In the rows, zero is written as 128.
runs of hidden systems:
T, trace 1 (11 x 18):
[[123  68  90 161 140 152 155 103 144 140 185 120 109 140 147  83 112 104]
 [ 94 111 121 176 137 168 156 133  80 150 152 131 185 106 171 129 126 150]
 [169 114 190 160  96 134 135 109 136 146 148 107 172 145 141 130  88 181]
 [156 125 133 107 118 126 106 167 161 168 178 135 107 106 169 151 136 191]
 [154 163 147 134 135 146  64 149 119 121  93 146 148  82 135 176 176 158]
 [183 147 142 139  75 111  75 135 147  92  92 132  84 155 122 140 134 104]
 [131 139  81  93 140 102 106 143  90 102 144 149  60 107 138 150 124  81]
 [131 129 133 146 188 123 131  84  74  70 108 157 118 134 111 122 157  90]
 [ 96 119 135 138 110 100 189 110 102 102 135 144 108 205 138  89 124 119]
 [ 66 132 142  79 155  96 178 123  87 144 169 130 148 129 114 132  98 164]
 [112 116 170 116 170 120 138 100 169 138 128 129 170 149  79 110 158 189]]
H, trace 2 (11 x 18):
[[118  89  98 115  93 108  56 173 170 113 145 118 127 122 101 143 138  97]
 [117  75  65 125 156 121  70 129 140  80 152 128 153  94 116 148 128 113]
 [138  95  82 166 154 134 112  87 112  65 114 123 178 112 134 109 116 127]
 [145 137 107 146 135 125 178  97  76  95 123 118 166 115 161  92  79 134]
 [149 159 174 127 153 121 193 102  77 161 134 131 138 110 154 113 101 163]
 [158 155 198 133 122 122 182 131 135 194 115 141 110 143 156 103 149 151]
 [144 159 171 107 101 127 148 189 158 180 118 137  96 144 143 149 163 104]
 [143 127 145  93 130 137  87 168 184 141 141 127  92 132  94 174 156  89]
 [118  98  78 117 145 150  85 132 194  88 136 121 104 150  99 142 157  95]
 [ 92 121  52 132 141 165 101 109 127  60 117 116 146 139 105 142 121 100]
 [102 129  92 139 138 142 123  67  88  84 130 102 147 126  97 111  73 142]]
Q, trace 3 (11 x 18):
[[138 176 126 124 109 177 157 129 121 181 132 123  85 129 164 187 106 139]
 [161 163 161 140 110 181  86 128 116 159 145 120  65 123 111 157 121 116]
 [111 130 127 132 108 152  64 138 138 131 144 133  38 127 149 127 159 135]
 [ 85 124 127 131 102 107  54 132  97 100 126 155  87 134 127 185 151 126]
 [112 102 124 156  96 100  69 108  92  68 149 142 119 168  92 121 127 132]
 [ 93 109 111 138 117  80 126 127  80  89 157 157 136 154 136  81 143 178]
 [113 114 165 151 127  66 147 101  78 130 121 156 185 131 131 126 131 182]
 [179 119 152 151 113  74 169 105 138 163 126 143 165 159 103  87 127 161]
 [179 146 148 104 155  78 166 160 142 170 116 151 145 106 125  84 166 143]
 [174 122 173 115 173 102 134 125 180 145  73 127 149  89 129 129 163 101]
 [159 125 106  95 146 117 150 136 209 114  82 115 123 140 113 131 145  66]]
V, trace 4 (11 x 18):
[[120 112 166 153  97  76 138  87  60 133 151 144 140 145 124 134  84 153]
 [142 104 185 137 126  84 138 131 110 145 191 157 123 151 135  98 140 187]
 [140  90 191 133 135  80 118 145 157 121 127 158 136 133 175 140 177 156]
 [190 129 149 100 112  64 111 156 175 116  94 139 150 130 120 157 147 127]
 [192 158  98  76 169 111 129 178 155 107 126 146 137 105 109 123 162 114]
 [141 148  96 101 196 138 146 125 143  84  74 126 126  97 139  99 162  83]
 [125 156  78 114 140 119 190  91 128 138  70 112 128 124 119 111  99  82]
 [ 96 159 120 115 153 150 195 107  93 191 133 117 137 118  99 112 100 119]
 [ 69 115 177 146 146 168 152  95 138 182 127 104 126 126 119  86 131 139]
 [ 79  97 144 156  77 141 125 124 173 198 124 108 137 147 129 136 121 135]
 [119 117 142 139  87 157  77 173 147 171 163 112 164 114 101 173 122 140]]
F, trace 5 (11 x 18):
[[159 118 213 176 133 142  89 121 121 113  98 139 165 124 126 146 165 126]
 [202 153 110 119  73 114 133 156 167 129 125 131  93 158 165 129 119 143]
 [140 162 139  73 189 117 117 151  87  96 145 153 112  91 119 174 143 122]
 [154 128 174 156 145 137 106  91 149  77  94 131 105 174  98  81 167 116]
 [110 170  78  84 101 108 179 146 138 110 101 124  84 168 158 112 116 122]
 [ 81 131 159  86 176  93 129  95  87 116 130 122 129 102  78 139 101 108]
 [101  94 132 160 119 125 142  86 162 140 139 123 115 184 102  59 146 152]
 [ 55 151  91  96 102 116 170 167 120 162 112 124 157 125 149 141 122 143]
 [120  98 161 132 127 105  86 106 126 158 134 101 176  82  64 135  92 123]
 [152  92  70 157 115 141 127 142 171 163 174 140 134 145 132  92 156 159]
 [111 146 108 125 138 150 132 182 106 129  98 133 189  78 156 170 152 105]]
J, trace 6 (11 x 18):
[[116 149  84  93  95  85 119 128 153 123 126 148 114 175 107 175 135 184]
 [142 182 119 126 140 114  96 138  59 134 111 154 161  92  76 142 150 157]
 [126 110 139 132 147  82  86  94 147 108  76 126 116  95 111  61 153 132]
 [ 92 112 105 109 120  50 166 126 112 160 113 166  95 142 138 151 143  92]
 [148 116 170 147 162 113 167 122  76 148 140 144 178 123  88 126 129  81]
 [122  88 163 108 145 119 146 144 171 122 162  97 118 130 126  37 121 108]
 [ 91 117 114  78 142 130 183 168 162 158 149 120 139 116 179 174 113 114]
 [184 138 115 135 141 172 152 119 161 153 145 107 192 132  92 153 106 140]
 [151 164  77 112 111 170 109 153 154 141 144  99  84 111 121  61 121 153]
 [117 153  86 135 140 159 122 112 125 148  76 125 106  76 188 174 134 123]
 [174 131 104 191 107 145 133  56 128 138  97 138 114 171 103 147 120 110]]
Q, trace 7 (11 x 18):
[[111 104 133 173  93  94 146 147 109 158 108 131 168 124 135  51 144 117]
 [143  83 131 107 130  44 161 134 130 169 147 133 165  89 143 132  99 117]
 [187  91 126 142 182 123 154 120 157 151 158 154 172 123 102 144 151 112]
 [159 126 151 131 138 159 166 187 174 121 112 124 161 142 163  99 169  95]
 [147 135 159  68 143 121 149 152 175  93 109  90 144 106 171 159  92 105]
 [164 151  91  98 174 175 133  91 170  90 125 110 118 141 109 169 115 132]
 [113 194 100 132 131 213 142 139 118 106  89 115 108 149 132 108 148 117]
 [ 83 163 142 114 101 150 124 109 100 134  94  87  92 102 154 129  74 114]
 [103 129  84 131 128 139 115  69 108 169 158 124  65 128  97 157  90 137]
 [ 87 135 113 169 114 168 105 143  75 181 158 158 100 141  97 123 174 122]
 [ 82  86 179 155  77 109  84 157 106 153 151 121 119 114 148 113 119 117]]
V, trace 8 (11 x 18):
[[ 62 122 155 132 117 159  67 115 139  79 108  96 101 142 113 103 132 129]
 [ 78 105  54 131  69 100 103 126 122 129 150 132 113 153 118 157 102 137]
 [109 130 130 149 133 131  86 141  48 103 170 153 170 116  94 158 131 151]
 [136 106 140 160 116 107  86 113 109  74 141 126 120 133 141  48 134 170]
 [138  90  92 149 108  64 136 123 105 134 144 167 128 120 193 151 128 145]
 [200 133 185 142 146  85 125 118  87 122 131 157 166 115 114 158 129 135]
 [196 132 154 113 143 100 150 147 157 116 138 141  94 147 146  53 157 138]
 [134 118 134  97 163  95 170 145 159 135  98 150 116 110 194 169 153  93]
 [169 160 157  94 152 104 151 108 158 125  81 115 151 135  70 156 114  93]
 [122 167  98  78 157 150 180 160 163 144 135 120 111 148  99  71 154 123]
 [ 49 131 125 105 169 156 147 120 141 136  77 106 137  93 152 141 143 106]]
T, trace 9 (11 x 18):
[[121 145 141 131  73  71 130 154  93 135 100 122 123 126 123  55 114 114]
 [107  76 148  91 164  53 130 105 135 146 137 126 123  81 128 145 103 101]
 [131  92 131 150 165 119 153 138 146 146 134 171 163 156 101 145 193  93]
 [118 153 155 115  93 138 169 202 124 113 117 108 171 153 135  93 123  99]
 [132 120 151  64 156 118 155 120 179 102 129  81 139 109 145 153  69 121]
 [154 132  74 124 168 166 153 111 185 144 126 141 128 149 121 169 167 135]
 [139 203  99 144  96 186 146 152 108 143  84 114 132 135 123  91 136 131]
 [133 139 144 114 116 128 122  78 139 147 103  78  83  93 140 106  63 123]
 [114  93  96 156 155 147 117  80 138 186 150 152  78 115 129 161 151 116]
 [109 138 144 196 105 178 112 150  67 156 135 146 143 137 112 106 165 109]
 [112  96 199 133  92 123 107 131 118 103 161  86 123 128 155 102  71 121]]
J, trace 10 (11 x 18):
[[126 105 106 133 113  81 150  79 151 138  84 102 166 101 151 103  83 150]
 [165 131 101 135 115  83 169 108 101 198 166 165  97 133 137 125 115 154]
 [167 145 177 164 151 155 146 152 103 178 112 145 135  90 155  89 176 112]
 [154 106 175 128 101 126 132 134 201 140  93  90 101 134 156 111 116  69]
 [149 125 116 102 128 143 138 149 134 141 179 136  85 149 124 205 108  75]
 [145 135 124 145 178 216 108 140 125  84 149 123 151 134 102 127 152 108]
 [ 83 138  87 109 104 163 118 130 165  65 107  85 118 158 142  93 105 135]
 [ 94 149  81 115 121 128 138  91  85 122 133 133 131 128 146 199  83 171]
 [144 143 135 178 144 145 111  73  89 136 130 150 143 136 101 102 149 205]
 [ 88 144 156 141  80 104 109 144 118 153  90 131  95 128 152  72 156 158]
 [120 106 185 135 107  73 110 116 110 167 105 142 130 101 143 198 118 105]]
F, trace 11 (11 x 18):
[[140 140 177 128  79 144 118 172 183 160 109 107  89 138 160 104 144 114]
 [111 135 121  62 133 125  89 169 154 114 160 117  94 113 123 191 112 117]
 [129 114 139 138 148 166  85 128 131  63 167 128 133 173  68 133 144 111]
 [119 147  82 138  91 156 139 145 121  57 119 111 135 174 158  81 116 140]
 [112 144  95 110 145 102 132  80  80  91 107 117 148  95 138 151  73 148]
 [145 115 123 175 155 113 151  43  97 156 137 156 122 148 100 108 129 156]
 [103 156 133 148 114 123 182 142  95 197 104 154 119 126 166  92 164 146]
 [108 123 186 113 114  84  97 133 133 188  93 119 120  71 129 154 124 113]
 [146  87 131 127 115 104  98 142 178 171 177 144  97 148  92 148 151 117]
 [106 127 125 112 126 148 124 220 131 101 155 139 157 145 132 133 172 101]
 [151 111 147 119 114 122  86 141 159  46 104  86 172 118 130 124  97 109]]
H, trace 12 (11 x 18):
[[102 173 111 110 143 200 128 146 161 139 105 103 165 118 113 149 145 167]
 [148 166 100 131  88 165  93 110 166 154  91  79 114 111  99 110  96 142]
 [119 146  36 130 117 142 115 117 113 185 143 134  78  93 127 125 118 136]
 [119 128 113 191 143 162  88 102  67 166 118 153 104  96 109 123 168 109]
 [118  93 137 186  84 124 117 112  85 131 138 129  84 142 153  96 109  70]
 [ 96  89 142 143 126 115 141 131  73 129 192 157 116 142 163 181 112 109]
 [132  96 202 161 131 138 112 124 115  92 169 144 153 170 133 142 146 163]
 [131 125 153 111  90 119 130 167 155  66 138 112 139 168 187 121 118 169]
 [154 168 129  75 139 106 110 145 133  92 124 136 143 115 142 193 121 189]
 [193 161 120 108 147 100 100 111 162  99  99 140 119 129  98  96 161 180]
 [133 175  76  94 146 100 141 144 127 107  68 142  96 109 138  87 161 108]]

runs to name:
trace 13 (2 x 18):
[[148 102 134 123 140 133  65 151 149  79 123 113  94  82 161 115 135  79]
 [135  97  88 128 141 136 130 104 152  72 140 143 100 177 149 186 129  83]]
	F
trace 14 (2 x 18):
[[127  99 166 109 142 157 165 171 184 132 141  96 122 125 165 109 124  65]
 [144 120 110  96 134 172 162 149 183 126 164  98 139 149 136 180  89  95]]
	J
trace 15 (2 x 18):
[[113 126 152 108 151  85 112 124  87 146 163 135 134 102  65  65 126 157]
 [ 91  62 126 157 152  93 132 121 139 142 139 151 141 121 149  72 174 132]]
	V
trace 16 (2 x 18):
[[175 145 132 131 137 152 127 158 158 127  89 122 195 118  94 162 148  83]
 [168 124 103  96 141 155 141 137 182 118 147  79 116 116 110  80  84  86]]
	H
trace 17 (2 x 18):
[[119 127  96 112 142 110 145 166  86 126 136 137 149  66 202 134 117 128]
 [204 121 186 160 157 112 121  91 112 145 110 141 158  96 125 157 130 126]]
	H
trace 18 (2 x 18):
[[164 114  94 116  86 105 116 170 170 122 166 116 168 139 119  96 110 177]
 [144 139  86 104 177 124 114 151 124  97 125 145 194  81 121 148 151 158]]
	F
trace 19 (2 x 18):
[[120 124 109  89 132 135 135 207 129 123 205 134 130 130 150 111 140 153]
 [113  93 155 131 173 132  91 100 148  55  98 119 160 103 163 157 141 134]]
	V
trace 20 (2 x 18):
[[ 47  77 106 172 103 130  96 119  92 131 153 126 155 121 131 127 120 137]
 [107  88 104 159  74  97 131 141  91 150 182 138 176 143 124 138  94 146]]
	Q
trace 21 (2 x 18):
[[ 98 159 134  92 132 111 149 113  99 153 113  96 103  76 145  93  79 139]
 [115  90 147 146 169 115 127  48 156 174 115 141 111 122 105 152 147 131]]
	T
trace 22 (2 x 18):
[[169 108 108 113 152 117 105 118 160  62 117 119 122  96 199 144 120 134]
 [171 142 125 128 170 140 167  81 124 102 120 154 126 170 123 195 130 112]]
	F
trace 23 (2 x 18):
[[143  64 137 125 145  75 101 126 152  82 139 109 148  90 151  87 110 104]
 [142  94  89 129 168  97 173 117 130 103 123 149 187 110 173 154 124 120]]
	H
trace 24 (2 x 18):
[[ 81 116 189  99 145  64 179 119 109 160 106 126 145 119 117 122 114  98]
 [101  97 174  99 159 105 174 135 179 163 144 131 145 159  89 142 147 101]]
	T
trace 25 (2 x 18):
[[148 110 171 138 129 143 124 159 115 171 187 143 154 115 148 197 129 144]
 [180 119 194 141 129 158  82 133 180  80 125 111 122 151 127 111 151 135]]
	V
trace 26 (2 x 18):
[[118 137 121  83 176 166 128 105 128 106 163 104  66 106 144 144  87 115]
 [ 79 127 144 157 157 198 126  78 118 103 135 125  95 173 116 131 143 132]]
	F
